0: [ -8 -20  14   2 -64 -18  62  30  -6   4  28  13 -11  39 -17 -39 -39 -54
 -16 -13  -4 -43  -3   2  28  26 -48 -48  12  -3   8  -2]
1: [ -2  16 -16   6   6 -40 -25  -9  -7   3 -10  -3 -21  -4 -16 -12 -15   7
 -14   4  13   2 -18 -12  -9 -13 -11   8   1   2  20 -16]
2: [-15  -3 -46  16 -14 -40 -11 -38  26 -24 -14  -8 -25 -21  33   3 -10  27
 -10  29  26  40   6  68 -25  -4 -37  -7  16  -9  10 -17]
3: [-19  28 -10 -31  20 -16  77 -58  53 -64  15  17 -38  -4  24 -22  -1 -48
  14  -8 -12  36 -50  63   3 -12  66  43 -13  65  39 -10]
4: [ 27  26 -57  33  24 -38  -2 -26  30 -34  25  26  -1 -15 -17  13  50  15
 -19  67 -15  39  -8  47  -7 -25 -32  19   2  19  -4  -5]
5: [  8  13  29 -30  34  34   3  22  -5  14   3  -7  11 -17  13  -8  12  -9
  27  -1  -3   0 -14 -31   4  -7  35  16  -5  16 -20  -6]
6: [ -3 -31  -2 -13 -28  14  20 -30  12 -33   3  -9 -24   8  35 -29 -34 -11
  -3 -13 -20  -5 -24  23  14   3   5  21 -27   7  36  -6]
7: [-17  30 -23 -13  20 -26 -58   5  38  15  20  -8  37  19  10  31  34 -19
  31  23  43  42  13  40 -30 -68   0  33  -7  19  -7  23]
8: [-24 -23  12  11 -28 -38   7 -12   5  -1  15  -2  -8  22  21 -18 -54 -19
 -37   6   4 -19 -17  16   4 -10 -82 -39  13 -26  18 -19]
9: [ 65 -37  -9   1 -57  15 -28  35 -36  35   5 -22  63 -13 -75  20   0  -2
 -22  -3 -18 -19  56 -55  88  24 -43 -70 -47 -12 -58   5]
10: [  2 -14  11   7  -8   5 -59   8   7  11  -2   5   4 -10 -12  -1  -6  36
   4  23  -8 -32  27 -31 -25  -2 -15 -13 -19 -15   0  -5]
11: [-21  -4 -15  -1 -16 -29  62 -33  10 -28  -5  -6 -50  -1  16 -29 -13 -29
  -2 -15 -34   0 -15  37  29   8   3  12  -8  10  42  -6]
12: [-28  -4 -30  13 -14 -27  31 -39  17 -47  26  -5 -34 -11   1  -9   3 -24
   8   6  14  16 -13  15 -53   5 -13  18  -5   2  15   2]
13: [ 50  -5 -20  -5  16  53 -72   4 -31  56   0 -18  15  -3  24  44   0  89
   7  44  62 -11  56 -44   8  53  -6  10  52  22 -58   4]
14: [-15  -3   0   0   1 -19  13 -20   2 -13 -17 -15  -4  -7  28   2  -3 -10
   4  -3 -15  19 -13  23   4 -13   7   5   0  -2  18   7]
15: [  6   6   3  -9 -13  17  -8  49 -19  42  -1 -13  17 -12  -3  11   0  -6
  23  14   5 -40  29 -69  -9   0 -10  -8 -13 -10 -29   9]
16: [ -5  -3 -15  13   7 -33 -19   0 -18  22   3 -16 -11 -20   8  24  -2  25
 -43  11  15 -13  11  14  -7 -21 -20   1   4 -37  10  -9]
17: [  0  10   5   3   9  -6   1  27   6  21   0 -10  14  -6  14   6  21   9
  55  31  15 -11  19 -52 -39 -15 -31  11  17 -12 -33  26]
18: [  3  -9 -18 -10 -34 -17 110 -28  22 -49  12   5 -30   0 -26 -39 -29 -48
 -15 -21 -78  -6 -20  19  79  35  28  -2 -32  43  38  -8]
19: [ -7   9   3  -6  -7   5  13  15 -15  27 -29  -2  24   0 -12 -11  -7  -2
   0 -17  -9   1   8 -36  19  -2  13  -5   0   4 -36  -7]
20: [ 19 -18  20  -9  -3 -25 -23   3  28  -2  31  13 -21  10  -3  38 -53  18
 -19  25 -67 -33 -17   0  25 -34  -2   0 -22  25   6  20]
21: [  13    4   11    0  -45    2   92    8  -41  -18  -35  -15   -3   35
  -84 -104  -38  -43   14  -38  -62  -37  -10   -8   68   69    9  -14
  -44   30   14  -10]
22: [  71  -37  -20   36  -40  -14  -47   -1    1   17   54    3   69  -15
  -35   60   -5   24  -80   38  -16   32   27  -29   59  -18 -100  -89
  -13  -19  -43    6]
23: [ 13 -22  10 -22   5  29 -40 -10  19   4   2  -6  17  -5  40  13 -13  19
  19  15   6  23 -19   5 -10 -37  11  32 -10  14  -2  -2]
24: [-27  23 -38 -22 -14 -23  83 -21  69 -41  -6   9  -9 -17  12 -36  -4 -10
  52  38  39  54  -6  49 -30  37  20  15  33  66 -24 -12]
25: [ 46 -40 -22   2 -11  23  47 -33 -23 -12  44 -30 -18  20  -3  18  -4  19
 -30   1 -17   1  20  10  91  62  -2  13  14  27  16  33]
26: [  75  -43  -18   39  -43  -16  -61   -1    1   16   55    4   79   -8
  -31   63  -12   33  -89   39  -11   31   29  -22   53  -25 -109  -95
   -7  -26  -43   10]
27: [ 26  -8 -14  68 -42 -34 -53 -13   5  21 -21 -10  12   1  40  45  26  44
 -28  23 -50   1  38  -2  11 -15 -72 -25  57 -41  37  51]
28: [-12   7  -1  -8  10  -4  -6  -2   7   9  -7   2  -2  -9  15   6  -5   0
  17  14  -1  11   6   7  -6 -25   0  18  -5   3  -4  -4]
29: [ -2   1  -6 -18  -6  11  29  11  -2   1 -15  -1  -5  -3  -2 -19 -12 -17
  16  -9 -26 -10  -3 -15  14  13  12   9 -13  12  -1 -11]
30: [  1 -24 -10 -15 -11  -5   2 -14  73 -16 -10  68  47 -23 -18 -23 -26  11
  13  62  91  68  19  47 -13   8 -15 -41  66  57 -84 -32]
31: [-69 -28  45  23  -7 -43  75 -31  19 -51  25  -5 -47  47  31 -49 -55 -53
 -41 -17  15   8 -82  66  44  31 -60 -17  20 -27  53 -46]
32: [  2  23   5 -13  39  11 -49 -16   6  20   0  -4   5  -5  36  32  14  23
  12  21  31  26  -1   5 -20 -39  16  32   8  17  -7  -7]
33: [ 10  13   2 -17  14  24 -30   9   3  27 -12   0   9 -16  22  11  -5  11
  22  16   3   4  12 -21  -8 -19   8   9 -10   6 -25  -9]
34: [  3 -13   8 -10  19 -26  39  29 -76  61   6  24   4 -48 -29 -17 -18  33
 -12 -18  43  18 -30  27  27 -23  59  27  -4 -35   8 -27]
35: [ 64 -30  24 -25  85  58 -60  34 -63  72  32 -58  50  44  38 104  76 118
   9  37  43 -21  51 -42  37  55 -12  72  91   5  -9  50]
36: [  2   6   5  -4  -1 -14  13  15  -6   9 -10   4 -17   5  -5  -8 -26  -7
 -11  -2 -43 -23  10 -15  31   5  -5  -3  -9   9  -1 -13]
37: [ 24  33 -16   4  10   0 -26 -10   7   5   2  -1  15  -6  14  12   3  23
 -14  21 -22  13   3  -7  -5 -15 -14  -6  -4  13  -5 -18]
38: [  73  -32  -14   33  -44  -12  -55   -4    1   18   56   -5   77  -18
  -28   66  -13   26  -75   42  -17   29   29  -22   55  -26 -105  -95
  -12  -17  -41    6]
39: [ -1   5  15 -17  17 -20 -10  19 -15   3 -32  26  25  -1 -17  -3   3  10
   1  16   3   4  -1 -30  15 -34  15  25 -18  19  -2  -4]
40: [ -6  23   3 -12  40  14 -32   7  24  17  -2   6  15 -14  15  16  11  14
  32  22  11  36  -1  -1 -30 -41  25  33  -1  12 -10  -6]
41: [ -6  15  44  15  11   5 -34   8  19  31 -17  11  21   6  31  17  21  10
  43   9  15  34  23   8 -17 -47  14  20  43  -1   2  47]
42: [ 59  96 -12  25  60  35 -50  -6  24  32  39 -21  40 -16 -20  27  48  13
  -6  36  15  26 -22 -65 -51 -25  47   4  30  63 -23   3]
43: [ 13 -80 -27  47  58 -54  25 -68 -71 -11  17  11 -42  58 -15  38  53  86
 -80  17  32   9  60 104  79  54 -50  58  84   8  22  63]
44: [ -6 -13   2  -6   6 -12  32  -1   0  -6 -19  35   0 -12 -29 -11  11 -21
  19   7   1  11  18  22  23 -14  17  21 -14  27 -15   3]
45: [ -3 -38  66  29 -32   1  46 -20  22  -1 -26   6 -18   8  46 -34  16 -44
  34 -31 -60  -7  12  -1  64  10  45   3  63   0  60  72]
46: [-27 -34  61  13  -1 -39  32 -15  16  -9  28  16  22  42  27 -38 -62 -20
 -57   9   0   4 -60  30   2 -23 -96 -58  41 -18  26 -31]
47: [  6  26 -10  -9   6 -11 -47  17   1  34 -14   6  -3  -3  22  28  10  23
  -5  16  28   3  22 -15 -32 -38 -30   5  13 -23 -24  -5]
48: [ -5  32  10 -53  23  27  77 -44  33 -42   5  23 -10 -11  14 -35  -9 -64
  42 -26 -24  16 -58  14  28  -3 116  38 -36 104  15 -23]
49: [  3  38  15 -12  18  49 -40  82   3  83  24   0   6  19  47  77  17  19
  57  25  63   0  46 -37 -28 -17 -23  19  35 -19 -59  28]
50: [-17   2 -13 -13   3  -9  80 -32  11 -31   2  -7 -38   7  16 -28 -16 -24
   6  -6 -25   6 -25  35  33  24  27  35  -7  34  37  -5]
51: [  3  19  -3  14   4 -14  -4  -6  -7   2 -16 -16   2  10 -13 -25  -6   6
   6   3  -1  14  10  24   1 -12 -27   3  -9  -6   2  -3]
52: [ -9 -12 -18 -18 -39 -26  49 -21   8 -31 -13  -2 -29  -3   4  11 -12 -15
  20  -9 -26 -10 -29   6   0 -16 -13  -1 -26  15   6  -3]
53: [-21  11 -11  11  34 -49 -32 -12   0   5 -14 -10   0  14  25  11  14  20
 -21  -1  18  33  -5  41  -8 -49 -34  19  15 -17  -4 -12]
54: [ 70 -50  17  -3  22  17 -91  32 -68  88  41  10 102 -95 -36 100   1  86
 -38  33  83  48  18 -16  13 -81  35 -30 -18 -60 -74   8]
55: [ -6 -16  19   4 -63 -20  60  33   0  12  25  11 -11  38  -9 -34 -32 -51
 -10 -10   5 -40  -1   1  28  20 -56 -52  11  -7   4   5]
56: [-14 -30  15  74 -51 -31 -24 -64  -6 -19 -24 -13  -6  23  56   0   4 -10
 -57 -21 -32  -3  20   7 -22 -11  -6 -17  34  -6  62  58]
57: [-23   6  11  -1  31 -24 -35 -26  39  -1  -2   1  -2  -5  47  24  18   2
  17  22  28  42  -5  52 -22 -57   0  40  19  -2  28  12]
58: [ 27 -52  63  61 -76   9  14   8 -24  18 -63 -12  41 -11  28   1  14  -2
  18  -9 -93 -31  18 -82  78  31  25 -35  61 -22  49  91]
59: [-15  -4  -2  -3   6 -17  32 -23   6 -18 -17  -8 -15 -11  29  -5   3 -14
   5  -6  -2  23 -16  27   4 -16   9  10   2   3  13   3]
60: [  70 -127   60  -39  -68  104  -54  -38   25   -8   46   -9   55   26
   75  -13  -83   24  -12    4  -18   -6  -61  -33   12  -20   -9   11
  -46   26   -3   22]
61: [  96  -57  -28  -15   76  -44   19   12  -54   -6  103  -71  -93  -64
  -72  -50   86  -37 -121   -1  -30  -52    6  -10   58  127  -53  -78
   33  -56  -21   -2]
62: [   6   37  -38   -8   49    1   57   73    7   25   59  -30   43   19
 -112   15   59   20   52    7    3   -7   33  -39 -123   66   -2  -13
   55  -27  -14   46]
63: [ -3  14  12 -31   8  18  38  -2  28 -17   1   1  -1 -18  13 -22   3 -28
  41   0 -11  17 -16   4   3  -8  45  28 -17  39   9  -7]
64: [ 25  36  39 -48  75  46 -31  27  14  21  28 -20  20 -35  17   9  33  -9
  34  17  13  23 -21 -34 -20 -27  49  25  -5  27 -35  -7]
65: [  27  -33  -31  -27  -18  -30  127  -19  -19  -53   46  105  -64    4
 -118  -65   57 -104   13  -42   18  -71   12  -15   47   92   80  -47
   14   86  -36   19]
66: [ -2  25  62 -40  44  73 -82  53 -16   9 -11   6  64 -31  26  12  19   1
  46  -1  18 -12 -11 -42 -12 -30  71  17 -50  -4   6 -23]
67: [-51   5  -4  46   8 -33 -81   4 -81   6 -37  -6 -18  41 -24 -47  -1   0
 -73 -83  21 -10 -11  29  26  16 -39 -28 -14 -93  25 -40]
68: [ 48  -2 -15 -13  17  54 -67   7 -32  58  -1 -16  12  -6  35  50   5  95
  10  46  59 -18  53 -43  -1  48   0   4  62  27 -55   6]
69: [  9 -18  -9 -15 -10 -13   0  -7  75 -16 -18  73  46 -21 -11 -29 -22   6
  14  61  90  65  11  42  -8   4 -14 -39  61  62 -87 -41]
70: [ 11  13  21 -27  28  35   0  23  -1  18   3 -11   7 -18  12  -8  12 -11
  26   3  -7   1  -9 -35   4  -4  35  13  -8  17 -20  -6]
71: [ 24 -21 -56 -30   4  50  21  40   8  38   1  25  25  16 -71  -3  15  21
  37  -4 -59 -37  43 -40 -33  83  28 -19  -9 -13 -20  14]
72: [-11  -5  -5   9 -13   3   5  -5   3  -4  -5 -11 -15 -12 -12  -7  -7  -2
   4  -9  -6 -15   8  -8 -13   0  -4  -9 -11 -14  12 -15]

[   9   15   -4   21   21    8 -100   27  -24   58  -19  -23   24   -7
   28   50  -10   50   -4   28   23   -4   28  -39  -18  -21  -68  -13
    9  -49  -34  -11] 47 10 33
[  1  17  14   2   2 -21   4  29   2  13  -1  14 -19  -1 -19   2 -36   1
 -20  15 -69 -42   6 -19  45   0   9   1 -15  14   1  -2] 36 20 29
[-47 -25 -17  27 -10 -48  52 -35  -6 -56   2 -20 -61  -3  40  -4 -12   3
 -30 -17 -12   4 -24  79 -14  20 -26 -12  -4 -35  71   1] 11 12 59
[ 62 -30  29 -20  83  57 -55  38 -64  79  33 -59  52  38  30 109  69 122
   9  40  38 -25  56 -49  39  54  -7  60  89   5 -14  57] 35 68 13
[ 60 -33  21 -20  89  58 -65  30 -65  75  36 -56  51  39  37 114  69 120
   5  45  42 -27  50 -41  32  53 -10  68  91   6  -9  47] 35 68 13
[ -7  15  20 -45 -26  49  63  26  15  -6   6  11  22   3  12 -25  -7 -71
  52 -15 -29  -6  -6 -44  24   4  79  32 -48  59   3  17] 63 29 70
[ 41  -4 -17  34 -36  29 -14   3 -39 -13 -14 -43  62 -75  29  55   5  38
   6  48 -44  11 -31 -39 -18  23  -1 -54  -2 -31  -3  15] 37 10 33
[-26  -3  -1  -1  -2 -16  22 -23  58 -45  28  -6 -28 -11 -10  -9  18   2
  46  12  14  21   0  33 -38  -2  -8   6  -1   9  33  -2] 12 59 14
[ 27  -2 -13  78 -39 -37 -57 -14   5  19 -15 -17  14  -2  35  40  25  42
 -36  20 -51   0  34  -6   6 -17 -75 -37  60 -36  37  47] 27 56 16
[-52  11 -26  10  16 -11  24  -9   8 -73  30  -6 -64 -11 -26 -28  72 -65
  19  16  60   0 -53  15   6  -1  24  53 -15 -34 -18 -21] 12 59 44
[ -42  -52  -18    3  -16   35   59   -2  -23   -1  -16  101   74   20
 -123   -7  -12  -62    6  -32  -24   46   16  -15  -56   49   92   51
  -13   46   -8   43] 44 71 29
[ -7 -11   3  -7   8 -10  36  -4   2  -8 -14  39   2 -11 -29 -16  10 -22
  22  12  -2  19  13  20  27 -10  22  21 -12  30 -14  -6] 44 29 63
[ -7  16  14 -27   6  22  35  -2  28 -10  -1   2  -5 -16  12 -22  -1 -19
  41   1 -10  11 -15  -7   9  -8  45  26 -19  31   4  -8] 63 29 70
[-31   0 -24   7 -12 -22  33 -35  17 -44  22  -4 -34 -10  -5 -19   7 -23
  16   2  12  16 -15  11 -59   1  -9  16  -9   2  13  10] 12 59 52
[-29  25  -9  -8  52 -10  69 -44  52 -65  39 -21 -51  -8  21  -9  14 -39
   7   6   1  38 -48  63 -12 -11  40  51  -5  16  37 -16] 3 50 59
[  21   -1   -5   16   46   -3 -121   15    8   21   23  -17   52  -20
   28   86   16   48  -20   31   38   41   30   18   -9  -34  -58  -17
   -8  -36  -22   -8] 47 32 53
[ 10  23 -52  11 -12  -3 -50 -72 -33 -23   0   8 -21  -8 -34 -19 -15 -44
 -35 -22  36 -11 -35 -32 -50 -12  20  -6 -25  20 -40 -36] 1 72 12
[ 14   6   6 -12 -17  16 -37  39 -29  41 -36  -7  14  -7 -13   0 -18  14
   3   8 -16 -29  11 -81  10  -2  -9  -5 -24 -11 -23 -16] 15 19 10
[-15   6  -6 -19  -1  -9  80 -29  16 -31   1  -6 -43   0  19 -27  -8 -22
  12  -9 -29   6 -26  30  26  22  33  39  -2  36  39 -11] 50 11 6
[ -6  10 -13   2   7 -11 -47  -9   3  25 -13 -12  -6  -7  22  17  -7  23
   0  15   9   7  16  -1 -23 -28 -33  -1   2 -17 -11 -11] 47 28 16
[-20  10  -3  51  23   2 -62  12 -32  39   4 -25 -10  -5   2  56 -10  44
 -66  11  19 -35  44 -13 -45 -34 -47 -21   8 -78   6 -13] 16 47 10
[ -5   9   2 -11  17 -11  -7  -2   3   9 -13   0  -5  -9  15   2  -3  -6
  14  10   1  17  -1   2  -2 -29   5  18  -7   6  -6  -9] 28 33 14
[  44   56  -87   23    3  -19   32  -42    3  -64    4  -49  -78   26
 -104 -119   -2  -83   23  -25   19  -29  -43  -35   11   66  -19  -12
    8   21  -40  -47] 21 12 29
[  5  26 -21   3  25  -1 -63   0   6   6  -9  -9   2  -7   8  14   8  14
  14  29  28  11   0  -4 -34 -46 -29  15  -1 -18 -31 -18] 47 32 33
[-20   7  14   6  28 -23 -22 -22  36  -6   1  -3  -3  -9  48  22  25   8
  19  18  16  40  -5  50 -19 -54   6  35  19  -1  26  15] 57 32 53
[ 30 -50  59  63 -76   2   2   4 -21  12 -67  -9  48  -6  30  12  15   5
   9  -3 -94 -33  18 -77  68  27  19 -40  61 -25  52  89] 58 45 27
[ 13 -17  18 -23   6  27 -36  -8  13   9   3  -7  20  -9  39  12 -10  11
  14  14   5  14 -10  -4 -14 -36   5  23 -16  12  -7   2] 23 33 28
[ -9  -8 -20 -20 -54 -20  50 -18  12 -31 -11  -1 -33   4   2   6 -10 -22
  21 -14 -25 -13 -32  10   5 -23 -14  -5 -28  13  10  -5] 52 11 6
[  36   30   27  -24   39   40  -65   51  -42   62  -19  -36   29   -6
   -9    2  -12   14   15   -7   13  -29    0 -111   10   24    3  -15
   -3   -5  -53  -15] 15 70 33
[ 42  -3   5 -17   9  38 -72  -3  -9  43  13  -6  16  -8   4  24  -5  27
  -8  -9  34  -6  12 -51  -3 -20  10 -30  -9   9 -46   5] 33 10 47
[-13  32 -10 -29  20 -18  73 -58  53 -51  13  19 -33   1  24 -18  -1 -43
   7  -6  -7  37 -45  58   4 -17  59  45  -8  63  38 -14] 3 50 48
[ -9   6   3  -6 -10   6  25  16 -12  19 -25  -1  18   0 -12 -14 -10 -10
   1 -22  -8  -3  -1 -28  15   1  24 -12   4   5 -30  -8] 19 29 36
[ 27  31  41 -41  85  47 -34  36   9  26  31 -21  22 -36  25  17  37   1
  33  10  18  26 -12 -33 -20 -31  54  23   0  18 -34   0] 64 5 70
[-16 -35  13  75 -50 -31 -21 -62  -9 -17 -32 -14  -4  24  52  -3  -1 -15
 -57 -22 -34  -9  18  13 -19  -1 -12  -8  36  -5  64  55] 56 27 14
[  4 -11 -19  -5 -40 -14 106 -22  18 -49  21   5 -26   4 -27 -33 -24 -47
 -17 -18 -72  -3 -20  20  77  40  25  -4 -35  38  35  -4] 18 50 11
[  8  -7 -52  -1 -90  -5 -20  56 -13  59  13 -10 -29  13  -2  29  -4 -22
  -5  -1  19 -67  63 -50   8  12 -52 -32  -2 -39 -18  22] 15 10 55
[ -7  11  -2  -8   6  -1   6  -3   6   7 -10   2  -7 -10   7  -4   3  -2
  16  12   1   5   5  -2  -7 -18  13  17 -12  11 -10  -8] 28 33 72
[  27  -23   35   15  -12  -23  115  -27  -61  -17    1   -2    1   34
  -95 -124  -34   -2   -9  -47   -8   23  -51  115   63   30   45   18
  -31   11   45   -5] 21 18 50
[  35   79   -4   75   39  -61   31   20   61  -23   62   20   -1   44
  -36   56  -48   26  -74   69 -127  -15  -28   45  107   53  -38  -15
   11   53   52    2] 20 36 4
[  5 -11  12 -10  21 -27  32  24 -74  69  -4  26   7 -49 -22 -13 -21  37
 -13 -10  49  19 -30  32  25 -26  58  28   4 -37   0 -27] 34 39 16
[ -6  10  37  16  15   0 -34   0  23  28 -16  16  15   1  32  19  23  10
  45  10  13  37  22  13 -20 -47  17  15  48   0   4  41] 41 40 57
[  2  12   8   0   1 -23  14  19   9  11   0  14 -19   1 -26   1 -40  -4
 -25  12 -72 -42   3  -9  47   2   5  -9 -15  15   3  -1] 36 20 29
[-26  19 -40 -18  -4 -26  75 -24  69 -48  -5  13  -3 -16  14 -36  -7   0
  47  31  40  53  -4  50 -34  37  20  17  36  61 -23 -13] 24 12 63
[-20 -33  22   6 -21 -32   5  -4   2   7  14   3  -3  19  21 -16 -44 -15
 -33   5   6  -9 -18   9  13  -9 -66 -38  12 -26  15 -15] 8 46 55
[ 12  47 -11  35 -11 -23  20   8 -20  -3  -7 -19 -21  57 -59 -48   7  -3
  16 -20  13   6  22  54 -16  10 -51 -21   9  -5 -15  10] 51 72 1
[-54  13 -27   8  18 -14  25 -11  12 -76  25  -7 -63  -3 -32 -29  68 -61
  28  12  56   1 -57   9   4   0  24  52 -18 -39 -22 -17] 12 59 44
[ 19 -10  29  -9   1 -16 -31   1  30  -3  30  24  -1  12 -10  41 -49  15
 -22  25 -74 -31 -14  -1  24 -41   3  -1 -25  35   0  19] 20 36 37
[ -2  12   1   5   5 -21 -10  25  -2  17   4 -18   4  -3  14   6  21  12
  46  23  14 -17  19 -49 -44 -21 -46  -2  14 -24 -29  22] 17 47 15
[-35  20  -3 -23  19  -9  86 -40  73 -65  33  12 -43 -10  27 -17  22 -31
  52   2  10  57 -38  84 -19 -24  56  58  -3  47  42   2] 3 50 24
[ -6  20   9  -5 -29  40  55  77 -18  35  22  31 -48  18  11  30  26  -4
  29 -27  30 -56  24 -28 -11  11   4 -10  29 -16 -31  19] 15 17 19
[  26  -15   30   16  -13  -22  103  -17  -72   -4    3   -3   14   20
  -96 -113  -30   11   -4  -45    5   29  -48  112   56   28   38   16
  -26    3   32  -10] 21 50 34
[-78 -59  64  65 -57 -22  18 -18 -27 -24 -26 -27 -35  44   0 -27  68 -67
 -40 -86  -3  14 -37  26 127  34  49   5  41 -78  58  57] 45 56 11
[ 13  48 -15  36 -15 -26  25   9 -12  -7  -4 -14 -26  51 -70 -50  16  -3
  17 -14  18   2  15  51 -17  15 -52 -25  20 -15 -17  10] 51 72 1
[  0 -26  39  43   2 -12 -73 -10  16  33 -30   5  17  -7  51  35  25  33
  18  14   4  18  45  -3  -9 -54 -10   7  62 -29  16  60] 41 27 47
[ -8  24 -12   5  18 -38 -24  -8 -12   3 -18 -13 -22   5  -2 -11 -10  14
 -14   4  20   2 -17  -9 -16 -12 -12  13   1   0  18  -8] 1 51 28
[  7  42  17 -10  20  45 -47  76   9  80  28  -4   9  19  50  82  10  16
  60  23  64   3  38 -35 -25 -14 -23  17  38 -14 -51  24] 49 17 47
[ 60 102 -12  20  60  48 -51  -3  31  32  39 -23  43 -20 -18  24  41  23
  -2  39  15  24 -19 -63 -64 -25  47   0  32  61 -32   1] 42 64 40
[ 64 -35  -5   6 -55  17 -25  34 -42  32   7 -21  63  -9 -83  19   0   4
 -23  -7 -21 -24  62 -57  82  29 -43 -71 -46 -17 -55   7] 9 22 38
[ -38  -21   -5   60  -45  -32   16  -22  -70  -43  -41  -53   36   51
   10  -35  -12  -30 -103  -44  -26  -14    1  -10  -47   12  -37   -5
  -33  -12   11   14] 56 8 72
[-21   7  25 -18   0  24  52  16  -2   3 -13   6 -10  -2  13 -16  -5 -14
  20 -24 -18 -11 -10 -10  24   5  37  11 -16  16   9  -2] 29 63 5
[  7 -13   9  -7  24 -28  23  23 -76  69  -1  24  12 -49 -23 -10 -17  33
 -20 -11  52  10 -29  30  21 -19  58  30   7 -38   8 -28] 34 16 39
[ 13  23 -17  -3   4  -3  32 -22   3  -3  -1 -17 -31  10 -18 -56  -9 -31
  15 -15  -4  -5 -17  -3   7  35  10   1  -2  40   1  -7] 29 50 72
[ -4  10   2 -11  14   1  -1  -1   6   5  -6   1   1  -9  12   0  -2  -4
  19  10   2  12   7  -1  -6 -22  -2  17 -11   6  -6  -4] 28 33 51
[  2  15   7 -12  18  11 -34  14  -3  26  -8  -3  10 -16  19  13   1  19
  21  17   0   1  16 -22 -13 -23   0   7 -11  -3 -27  -8] 33 28 47
[-11   4   6  -5   3  10   8  14 -17  34 -26   2  21  -1 -18  -1  -6  -5
  -3  -7   1   0   3 -33  14  -3  19  -2   2   8 -41 -12] 19 29 39
[ -9  38  21 -29  60  19   9 -12  31 -24  16  -2   0 -18  29  -7  16 -23
  29   7   3  35 -28  34 -21 -35  58  42 -17  28  20 -11] 63 40 5
[ 15  -7 -38  23   0 -45 -71  -8 -33  21   5 -54 -36 -25  14  21   5  35
 -60   8   4 -21  24  -1 -16  11 -92 -44  17 -77   1 -15] 16 27 47
[  2 -62 -47  27  14 -80  27 -66  -6 -26 -12 112 -38 -19 -91  -4  37 -19
 -47  11  46  18  57  91  43 -15  -3 -12  -1  48 -23  -1] 44 4 2
[ 19  21  20  22  13 -36  16   9 -59  17 -28 -20  45  27 -81 -59  13  14
   2 -24   7  13   4  49  27  -6 -12  -7  -7 -11 -20  -5] 51 19 44
[-71 -27  51  21  -7 -41  76 -31  13 -50  25 -10 -44  42  35 -49 -54 -54
 -45 -19   4   3 -84  62  46  31 -61 -19  21 -37  52 -38] 31 46 8
[ 27 -25 -60 -35  -2  50  17  38   7  33   1  26  23  20 -78 -11  16  17
  32   3 -66 -40  34 -33 -31  88  29 -14  -9  -8 -12  11] 71 29 15
[ -6  -1  -2 -46 -14  57 122  50  -6   0 -26   7  27  32 -74 -42   0 -51
  50 -69 -94 -35 -11 -63  54  93  88   5  -8  22  11   3] 21 71 29
[  3  28 -30  -1  29 -11 -61  -2  11   6 -11 -11   7 -15   1  22  10  16
  13  33  25  15  11  -5 -31 -40 -29  12  -2 -21 -34 -22] 47 32 33
[ 71  53   4  21   1  77 -73  71 -28  49 -10  -1  84 -14  -6  23  26  40
  -2  33 -64 -21  23 -92  18  19 -15 -33 -15  -5 -28 -18] 15 10 33
[  9   2  -3  25  45 -35 -37  -8 -15  11  47 -56 -24 -12  -4  11   5  17
 -76  10  15 -14  -2  15 -30  -4 -62 -36  29 -56   6 -10] 16 53 1
[  6  20  13 -17  19  25 -37  25  -5  33 -18  -7  24 -18  14  11  -2   7
  25  11   2  -5  16 -45  -5 -27  12   4 -13  -4 -31 -12] 33 70 5
[-30  22  -1 -25  18 -10  82 -37  72 -67  30  12 -43  -5  27 -17  20 -31
  55   4  10  57 -36  83 -25 -25  51  58   1  53  44   1] 3 24 50
[-32   1 -21  12 -18 -20  26 -28  17 -45  20  -5 -33  -1   3 -12   3 -21
  18  -1  11  12 -12   8 -58   4 -15  16  -9   8  12   6] 12 59 52
[ 17  46 -17  38 -19 -29  31   9 -14  -8  -3 -18 -25  51 -68 -53  15  -6
  15 -12  12   4  18  52 -15  13 -54 -24  16  -8 -13  15] 51 72 1
[ -8  22 -15  -1  10 -37 -21  -6 -11   3 -20  -8 -27   2  -5 -15 -14  10
 -14  -1  16  -2 -15 -18 -13  -1 -15   9  -3   4  12  -9] 1 51 72
[-52   8 -26   6  12  -6  25  -9   8 -71  29  -5 -57  -6 -35 -27  71 -66
  22  13  56   2 -56   3   7  -1  27  47 -24 -29 -27 -14] 12 59 44
[  8   7   3  -5   3  -8   0  12  -2  11  -6   0 -19  -8  -3 -11 -23   5
  -9   2 -41 -22  12 -13  24  -2   6  -2 -11   4   7  -8] 36 29 72
[-79 -53  66  61 -54 -24  15 -17 -20 -32 -30 -24 -37  45   1 -28  70 -66
 -36 -85 -10  12 -39  28 127  32  53   6  43 -71  57  53] 45 11 56
[  5  20 -49  14 -11  -6 -43 -78 -38 -31   1   5 -24  -5 -30 -21 -22 -52
 -43 -27  34  -8 -39 -18 -42 -12  15  -7 -26  25 -33 -35] 1 72 12
[ -3  -2 -10   7  -2   0 -85   8   6  26 -10 -17   1 -21  12  30  11  51
  10  23  33   8  36 -16 -51 -37 -42 -12   6 -39 -13  -9] 47 10 16
[ 17 -48   9   1  11   7  -5   6 -18  34 -10  66   2 -25 -34 -16  23  15
  21  38   2 -25  67  -4  21   5   7 -11 -23  16 -58  16] 44 10 39
[ 19  31 -21   5   3   3 -23  -7  10  11  -2  -8   7 -11  14  15   6  14
 -10  16 -20  11  -2 -11  -6 -17  -9  -5  -4  16   4  -9] 37 28 33
[-21   8 -11  13  32 -45 -34 -13  -7  -3 -23 -14   6  15  21   9  11  13
 -33  -4  15  27  -1  34  -8 -42 -40  11  10 -17  -8  -9] 53 16 51
